Here are some points, each followed by its number:
[ 36  24  -9 -40 -26  -9 -12 -12  -6 -10 -23 -53 -86 -82 -35  45  95  92  63] 0
[-41 -28 -11 -42 -61 -47 -34 -54 -68 -55  42 127 127 119 -24 -68 -53  -5  -7] 1
[  3  15  12   8   6  20  56  78  70  51  31  -1 -33 -47 -59 -48 -31 -26 -16] 2
[-18  22  52  71  77  69  50  26   0 -26 -40 -45 -38 -16   1  10  -1 -33 -41] 3
[ 16 -25 -18 -35 -55 -45 -35 -44 -53 -12  37 127 127  39  10 -45  -7  63  88] 4
[ 41 104 127 127  99  66  35  13   2 -12 -28 -54 -68 -52 -32 -14 -12 -22 -20] 5
[-23   9  45  71  69  31 -10 -13 -13 -28 -45 -44 -23   7  25  33   5 -36 -40] 6
[-16 -33 -32 -19 -10  -8 -14 -28 -45 -36   7  28  61  40  23  -8 -28 -22 -14] 7
[ 12  39  41  27   8  -6 -11  -5 -25 -67 -74 -67 -59 -68 -82 -67 -39 -22 -18] 8
[-29 -18  -3 -11 -44 -56 -35  37  54  13 -27 -33 -38 -54 -65 -61 -16  37   7] 9
[-18 -17 -15 -20 -34 -42  -6  19  24  28  44  52  48  34   6 -29 -11  -1  -7] 10
[  3  48  79  97  91  64  26   8   6  -5 -21 -51 -71 -50 -27 -10 -10 -21 -20] 11
[ -3 -16 -23  -4   7   1 -20 -10  37  40   9 -60 -87 -39  -1   9  -9 -23 -16] 12
[ 42  22 -10 -43 -31 -14 -11  -7  -2  -9 -22 -52 -85 -83 -27  50  91  92  70] 13
[  4  44  72  87  83  59  25   6   1 -10 -25 -50 -67 -51 -30 -12 -12 -22 -18] 14
[-37 -27 -27 -30 -37 -43 -38 -17  -4 -19 -48 -47 -12  26  43  36 -15 -48 -49] 15
[-19 -17 -13 -18 -32 -40  -5  20  23  26  36  39  34  24  -3 -38 -12   1  -5] 16
[-39 -32 -36 -39 -42 -46 -40 -21   3 -13 -51 -53 -11  43  62  38 -30 -50 -51] 17
[-12 -34 -34 -20 -12 -12 -18 -31 -46 -42   8  45  84  62  34  -5 -23 -19 -10] 18
[ -2  39  91 127 110  69  13   7  13   4 -13 -49 -74 -47 -22  -5  -8 -21 -20] 19
[-17 -15 -14 -16 -25 -28  -3  13  24  46  72 127 127  54  36  -1 -12 -10 -14] 20
[  -9   -6   -6  -12   10   35   27   -5  -22  -11  -31  -94 -108  -84  -76  -59  -30    1    4] 21
[ 14  43  46  31  10  -5 -11  -4 -24 -71 -81 -74 -65 -75 -89 -72 -40 -21 -18] 22
[-34 -28 -34 -39 -42 -44 -38 -20   2 -13 -50 -54 -16  35  57  39 -22 -41 -43] 23
[-12 -11 -13  -9   3  10   9  -3 -20 -25  -9  12  35  55  47  24 -14 -16 -14] 24
[ 29   6 -21 -32 -41 -37 -33 -35 -18  11  41  56 127 112  88  70  55  41  35] 25
[-13 -41 -37 -17  -6  -7 -15 -31 -49 -59 -39 -11   3   2 -20 -26 -33 -23  -7] 26
[ -1  39  87 122 104  65  13  10  18  10  -9 -46 -72 -48 -25  -8 -10 -22 -20] 27
[-15 -15 -16 -21 -30 -32  -5  16  31  51  69 127 122  45  30  -2 -14 -11 -13] 28
[ 14  41  42  29  10  -6 -11  -5 -24 -65 -71 -66 -63 -73 -88 -71 -39 -22 -17] 29
[-15 -25 -31 -25 -18 -16 -19 -21   0  51  76  70  36  26  16   5 -16 -22 -18] 30
[-16 -17 -19 -22 -30 -31  -8  12  30  47  58 123 115  44  33   6 -12 -11 -14] 31
New points follow, each followed by the number of its nearest point above, looking only along the 3 directions in which the numbered points spread most.
[ -7  -7   2  24  27   9 -14   3  25  21  -1 -50 -81 -42 -12   2  -8 -22 -18] 12
[ -7  -7   4  26  28  10 -13   3  25  20  -2 -50 -81 -42 -12   2  -8 -22 -18] 12
[-13  22  42  54  61  61  64  74  82  81  62  13 -23 -20  -7   4  -3 -29 -40] 2
[-11  22  40  51  57  58  59  67  70  57  23 -21 -38 -23  -4  10   4 -23 -34] 2
[-17 -33 -33 -21 -13 -13 -18 -30 -45 -32   9  29  52  42  28   2 -25 -24 -17] 7
[ -5 -15 -22  -5   5   0 -19  -5  34  34   7 -56 -86 -39  -4   7  -8 -23 -16] 12
[  7  20  19  12   3  -3  20  57  71  64  42   2 -39 -61 -74 -59 -35 -26 -16] 2
[  8  22  20  13   3  -4  16  56  74  70  45   3 -40 -62 -75 -60 -36 -26 -16] 2
[-11  -9 -10  -8   9  21  18  -2 -19 -22 -24 -12  25  47  24 -18 -27 -12  -9] 24
[-11 -11 -11  -9  10  24  19  -4 -22 -23 -31 -45 -25  -6 -22 -40 -32 -11  -6] 12
[-11  21  38  49  54  55  57  66  75  77  60  15 -12 -11  -1   9   1 -25 -35] 2
[ 41  19 -11 -36 -31 -22 -17 -13 -17 -28 -39 -61 -66   7  84 127 126  91  60] 9
[-12 -11 -13  -9   2   9   8  -4 -20 -25  -8  12  34  54  50  28 -11 -17 -15] 24
[-19 -26 -16 -39 -58 -45 -35 -51 -65 -26  40 127 127  61  10 -59 -35  20  46] 25
[-19  22  51  70  76  70  54  28  -1 -28 -42 -45 -36 -14   2  11  -1 -34 -42] 3
[ 38  18  -9 -31 -28 -17 -10  -7 -14 -26 -38 -58 -49  15  60 127 104  77  54] 9
[-21  21  55  77  84  73  43   4 -16 -33 -44 -44 -32 -10   6  15   0 -36 -44] 3
[-30 -18  -4 -11 -41 -55 -25  38  46  18  -3  -1 -10 -34 -61 -63 -12  24   5] 9
[-20  22  53  73  80  71  47  13 -12 -33 -44 -45 -34 -12   4  13   0 -35 -43] 3
[ -3 -11 -16   2  12   5 -17  -9  35  37   7 -59 -86 -39  -3   7  -9 -23 -16] 12
[-16  22  49  66  73  66  43  11 -12 -32 -43 -45 -37 -16   3  15   5 -27 -36] 3
[  4  16  14   9   7  21  60  84  76  56  33  -3 -39 -59 -71 -57 -35 -27 -16] 2
[-12 -11 -12  -8   4  12  10  -3 -20 -25 -10  13  36  60  47  22 -17 -16 -14] 24
[-36 -26 -12 -42 -61 -47 -34 -54 -66 -51  42 127 127 115 -20 -61 -47  -1  -4] 1
[-11  -9  -9  -8  11  25  21  -2 -20 -20 -30 -46 -25  -6 -21 -41 -32 -11  -6] 12
[ -1 -17 -23  -4   8   1 -20 -21  43  56  16 -55 -77 -33   9  11 -10 -22 -15] 12
[ -8  -8 -12 -10   3  11  10  -3 -19 -25 -13  10  31  65  49  25 -11  -9  -8] 24
[-11 -10 -12  -8   5  13  12  -3 -20 -25 -12  15  38  71  50  20 -19 -15 -13] 24
[ 48 -20 -21 -36 -52 -43 -36 -48 -54  -2  40 127 127  43  17 -23  19  67  77] 4
[-11  -9 -12  -8   3  11  12   2 -14 -20  -6  11  29  48  43  23 -12 -17 -15] 24
[ 37  17 -11 -33 -29 -20 -16 -13 -19 -30 -40 -56 -48  24  75 127 113  81  56] 9
[-25  11  51  81  77  37  -7 -12 -11 -26 -43 -43 -25   3  20  24  -2 -42 -45] 6
[ 48 -23 -21 -36 -53 -43 -35 -48 -57  -5  44 127 127  43  17 -29  15  72  85] 4
[-13 -11 -13  -9   1   7   6  -4 -19 -25 -12   8  32  53  46  25 -14 -18 -17] 24
[-12  23  42  53  57  57  59  69  75  73  55   9 -25 -23 -12  -1  -5 -29 -38] 2
[  2 -17 -24  -2  13   5 -21 -30  44  74  11 -72 -91 -40  13  12 -11 -23 -15] 12
[ 37 -22 -15 -29 -45 -36 -31 -46 -57 -10  38 127 127  41  16 -32   9  69  89] 4
[ 19 -25 -19 -37 -55 -44 -35 -50 -62 -13  42 127 127  46  16 -44  -5  64  94] 4
[ 47 -16 -22 -36 -51 -42 -36 -47 -50   0  37 125 127  43  17 -18  22  62  70] 4
[-15 -48 -42 -15   1  -2 -14 -32 -50 -61 -54 -25 -16 -37 -42 -27 -37 -29   8] 26
[-32 -19  -3 -10 -42 -56 -30  40  52  17 -18 -21 -31 -50 -68 -66 -15  29   5] 9
[-26   6  43  72  71  32  -9 -14 -15 -29 -43 -39 -17   9  22  23  -3 -42 -44] 6
[-17  23  50  66  73  69  59  45  19 -16 -39 -45 -37 -16   0  10  -1 -33 -42] 3
[-13  20  39  51  57  59  61  69  76  75  57  12 -19 -14  -4   4  -4 -28 -38] 2
[ 38  16 -12 -35 -31 -21 -17 -14 -16 -23 -32 -52 -59   8  80 127 118  84  55] 9
[ 39  17 -11 -32 -31 -23 -18 -15 -21 -33 -44 -61 -42  16  64 127 100  80  57] 9
[ 37  18  -8 -29 -27 -20 -18 -14 -18 -29 -41 -60 -56  21  85 127 121  82  54] 9
[ 43  -8 -23 -35 -50 -42 -36 -46 -43   2  34 102 120  43  19  -5  27  55  60] 4
[-12  22  40  52  57  57  61  73  81  80  60  12 -24 -22 -11   0  -5 -29 -38] 2
[-27   9  48  78  76  35  -9 -13 -13 -28 -45 -43 -21   7  23  26  -2 -44 -47] 6
[ 36  16 -10 -33 -32 -24 -18 -10 -13 -26 -40 -59 -58  16  79 127 120  87  57] 9
[ 29   5 -23 -35 -44 -39 -36 -40 -22   7  38  49 127 119  90  76  61  44  36] 25
[  6  19  17  11   4   7  38  67  68  54  33  -3 -39 -60 -72 -58 -35 -26 -16] 2
